[[131 126 126 129 130 130 131 132 129 133 132 120 127 133 130]
 [120 135 131 126 122 139 134 134 140 125 133 136 118 122 118]
 [129 128 127 128 129 131 131 132 131 131 132 124 126 131 128]
 [143 120 121 132 138 124 130 133 122 143 134 106 135 145 142]
 [125 130 128 127 125 132 130 130 132 127 130 129 123 126 124]]
=>
[[131 126 126 129 130 130 131 132 129 133 132 120 127 133 130]
 [129 128 127 128 129 131 131 132 131 131 132 124 126 131 128]
 [125 130 128 127 125 132 130 130 132 127 130 129 123 126 124]]

[[129 129 121 132 131 117 134 141 128 134]
 [131 134 133 133 147 137 132 124 114 121]
 [117 127 117 103 132 132 131 134 138 121]
 [138 118 130 120 131 129 121 137 127 131]
 [132 127 125 135 124 135 114 133 113 128]
 [118 115 132 121 124 128 129 128 119 131]]
=>
[[129 129 121 132 131 117 134 141 128 134]
 [117 127 117 103 132 132 131 134 138 121]
 [132 127 125 135 124 135 114 133 113 128]]

[[133 138 145 131 136 130 122 140 120 133 129 151]
 [140 127 110 129 122 134 127 142 123 131 136 128]
 [135 124 123 130 112 142 127 141 127 133 126 117]
 [128 130 112 115 139 133 122 110 128 122 148 145]
 [127 130 129 128 128 128 128 130 124 125 127 131]
 [128 125 118 132 118 116 132 122 122 116 120 120]
 [111 134 123 135 125 127 149 158 127 127 128 110]]
=>
[[133 138 145 131 136 130 122 140 120 133 129 151]
 [135 124 123 130 112 142 127 141 127 133 126 117]
 [127 130 129 128 128 128 128 130 124 125 127 131]
 [111 134 123 135 125 127 149 158 127 127 128 110]]

[[128 129 128 130 129]
 [125 143  99 133 139]]
=>
[[128 129 128 130 129]]

[[131 112 116]
 [107 157 126]
 [107 157 125]
 [106 147 116]
 [118 151 136]
 [150 108 140]]
=>
[[131 112 116]
 [107 157 125]
 [118 151 136]]

[[128 152 137 121]
 [127 151 139 120]
 [119 125 120 127]
 [117 124 118 130]
 [128 133 130 124]
 [120 124 122 128]
 [117 123 118 127]
 [123 133 133 124]]
=>
[[128 152 137 121]
 [119 125 120 127]
 [128 133 130 124]
 [117 123 118 127]]

[[115 121 116]
 [129 144 135]
 [128 126 129]
 [128 139 130]
 [116 125 117]
 [127 153 142]
 [128 134 129]
 [121 128 123]
 [127 153 140]
 [126 130 127]]
=>
[[115 121 116]
 [128 126 129]
 [116 125 117]
 [128 134 129]
 [127 153 140]]

[[121 126 134 127 124]
 [151 127 125 134 129]
 [144 142 126 143 136]]
=>
[[121 126 134 127 124]
 [144 142 126 143 136]]
---
[[145 140]
 [154 146]
 [128 129]
 [132 130]
 [151 145]]
=>
[145 146]

[[133 134]
 [122 105]]
=>
[133 105]

[[139 144 138 115]
 [108 104 132 148]
 [128 106 133 129]]
=>
[139 104 133]

[[146 137 106 141 158]
 [147 115 111 145 149]
 [116 145 118 114 118]
 [138 109 146 140 136]]
=>
[146 115 118 140]

[[156 139]
 [125 139]]
=>
[156 139]

[[114 134 138 115]
 [121 134 129 121]
 [114 136 136 115]
 [122 151 110 120]]
=>
[114 134 136 120]
---
[[132 157 136 124 114 138 131 142 117 129 127 152 146 121]
 [136 152 136 126 111 137 129 142 116 133 126 150 148 118]
 [135 156 137 125 111 140 130 153 115 133 128 152 149 116]
 [134 157 139 125 113 136 138 145 120 130 129 151 147 121]
 [133 155 136 124 111 143 128 144 116 130 129 151 147 121]
 [135 152 139 131 115 137 127 145 119 140 131 153 145 120]]
=>
[[132 136 135 134 133 135]
 [157 152 156 157 155 152]
 [136 136 137 139 136 139]
 [124 126 125 125 124 131]
 [114 111 111 113 111 115]
 [138 137 140 136 143 137]
 [131 129 130 138 128 127]
 [142 142 153 145 144 145]
 [117 116 115 120 116 119]
 [129 133 133 130 130 140]
 [127 126 128 129 129 131]
 [152 150 152 151 151 153]
 [146 148 149 147 147 145]
 [121 118 116 121 121 120]]

[[138 155 154 155]
 [128 128 129 153]
 [128 128 144 155]
 [128 145 155 155]
 [128 128 128 148]]
=>
[[138 128 128 128 128]
 [155 128 128 145 128]
 [154 129 144 155 128]
 [155 153 155 155 148]]

[[154 117 116 143 140 138]
 [153 124 122 128 119 114]
 [115 119 121 136 145 148]
 [139 140 138 118 110 106]]
=>
[[154 153 115 139]
 [117 124 119 140]
 [116 122 121 138]
 [143 128 136 118]
 [140 119 145 110]
 [138 114 148 106]]

[[104 132 145]
 [154 140 122]
 [142 101 126]
 [149 119 154]
 [117 140 106]]
=>
[[104 154 142 149 117]
 [132 140 101 119 140]
 [145 122 126 154 106]]

[[136 121 153 103]
 [ 99 117 119 138]
 [136 151 116 140]
 [141 158 119 136]]
=>
[[136  99 136 141]
 [121 117 151 158]
 [153 119 116 119]
 [103 138 140 136]]

[[138 129 115 143 137 131 112 129 138 128]
 [136 139 132 121 105 132 125 116 135 128]
 [129 140 125 127 128 129 149 115 132 130]
 [146 133 127 136 125 122 110 122 140 135]
 [126 131 132 118 132 129 131 133 120 117]
 [119 118 144 116 118 130 128 120 123 134]
 [156 149 125 108 112 128 131 126 136 112]
 [122 134 114 137 143 133 149 132 128 120]]
=>
[[138 136 129 146 126 119 156 122]
 [129 139 140 133 131 118 149 134]
 [115 132 125 127 132 144 125 114]
 [143 121 127 136 118 116 108 137]
 [137 105 128 125 132 118 112 143]
 [131 132 129 122 129 130 128 133]
 [112 125 149 110 131 128 131 149]
 [129 116 115 122 133 120 126 132]
 [138 135 132 140 120 123 136 128]
 [128 128 130 135 117 134 112 120]]

[[111 124 124 112 125 111 124 126 112 111 124 124 123 125 124 119]
 [150 132 120 149 128 150 108 121 149 150 113 108 133 114 108 131]]
=>
[[111 150]
 [124 132]
 [124 120]
 [112 149]
 [125 128]
 [111 150]
 [124 108]
 [126 121]
 [112 149]
 [111 150]
 [124 113]
 [124 108]
 [123 133]
 [125 114]
 [124 108]
 [119 131]]

[[101 120 110 116 142 126 145 124 147]
 [117 130 136 128 119 109 131 117 108]
 [127 134 140 135 138 124 138 144 111]
 [111 132 104 125 151 131 141 101 132]
 [106 121 134 123 131 118 146 136 123]
 [142 126 145 133 134 128 131 158 136]
 [101 128 104 121 136 124 127 104 128]
 [116 130 110 126 144 134 129 128 138]]
=>
[[101 117 127 111 106 142 101 116]
 [120 130 134 132 121 126 128 130]
 [110 136 140 104 134 145 104 110]
 [116 128 135 125 123 133 121 126]
 [142 119 138 151 131 134 136 144]
 [126 109 124 131 118 128 124 134]
 [145 131 138 141 146 131 127 129]
 [124 117 144 101 136 158 104 128]
 [147 108 111 132 123 136 128 138]]

[[140 121 123 124]
 [135 128 150 138]
 [138 122 122 122]
 [140 128 131 121]
 [136 124 148 138]
 [140 127 129 128]
 [138 123 124 125]
 [135 124 150 135]
 [134 125 147 136]
 [141 128 130 128]
 [137 120 122 122]]
=>
[[140 135 138 140 136 140 138 135 134 141 137]
 [121 128 122 128 124 127 123 124 125 128 120]
 [123 150 122 131 148 129 124 150 147 130 122]
 [124 138 122 121 138 128 125 135 136 128 122]]
---
[[138 127]
 [119 139]
 [136 106]
 [119 124]]
=>
[[138 127]
 [119 139]
 [136 106]]

[[125 133]
 [108 150]
 [106 152]
 [127 128]]
=>
[[125 133]
 [108 150]
 [106 152]]

[[134 114]
 [125 104]
 [123 152]
 [128 128]
 [120 135]]
=>
[[134 114]
 [125 104]
 [123 152]]

[[139 138 107 116]
 [134 113 110 123]
 [136 118 106 121]]
=>
[[139 138]
 [134 113]
 [136 118]]

[[119 125 120 128]
 [125 130 128 123]
 [127 147 139 121]
 [124 127 125 127]
 [127 153 137 122]]
=>
[[119 125]
 [125 130]
 [127 147]]

[[107 137 112 142 139]
 [125 128 129 119 139]
 [109 139 118 134 132]
 [136 124 105 122 146]]
=>
[[107 137]
 [125 128]
 [109 139]]

[[121 127]
 [131 113]
 [131 149]
 [117 137]
 [132 131]]
=>
[[121 127]
 [131 113]
 [131 149]]

[[138 104]
 [121 128]
 [121 146]
 [139 130]
 [138 117]]
=>
[[138 104]
 [121 128]
 [121 146]]

[[158 131 152]
 [125 156 122]
 [145 100 118]]
=>
[[158 131]
 [125 156]
 [145 100]]
---
[[127 132 101]
 [114 147 124]]
=>
[[127 132]
 [114 147]]

[[139 125 117 129 130]
 [125 136 119 137 123]
 [131 127 122 129 129]
 [143 119 114 127 140]
 [148 114 113 126 155]]
=>
[[139 125]
 [125 136]]

[[101 142 107]
 [130 140 135]]
=>
[[101 142]
 [130 140]]

[[133 127 144 148]
 [106 114 123 112]]
=>
[[133 127]
 [106 114]]

[[147 120 143 137 137]
 [135 125 139 137 154]
 [144 121 142 147 157]
 [118 108 106 132 121]]
=>
[[147 120]
 [135 125]]

[[154 108 115]
 [125 122 125]
 [126 133 138]
 [128 116 125]]
=>
[[154 108]
 [125 122]]
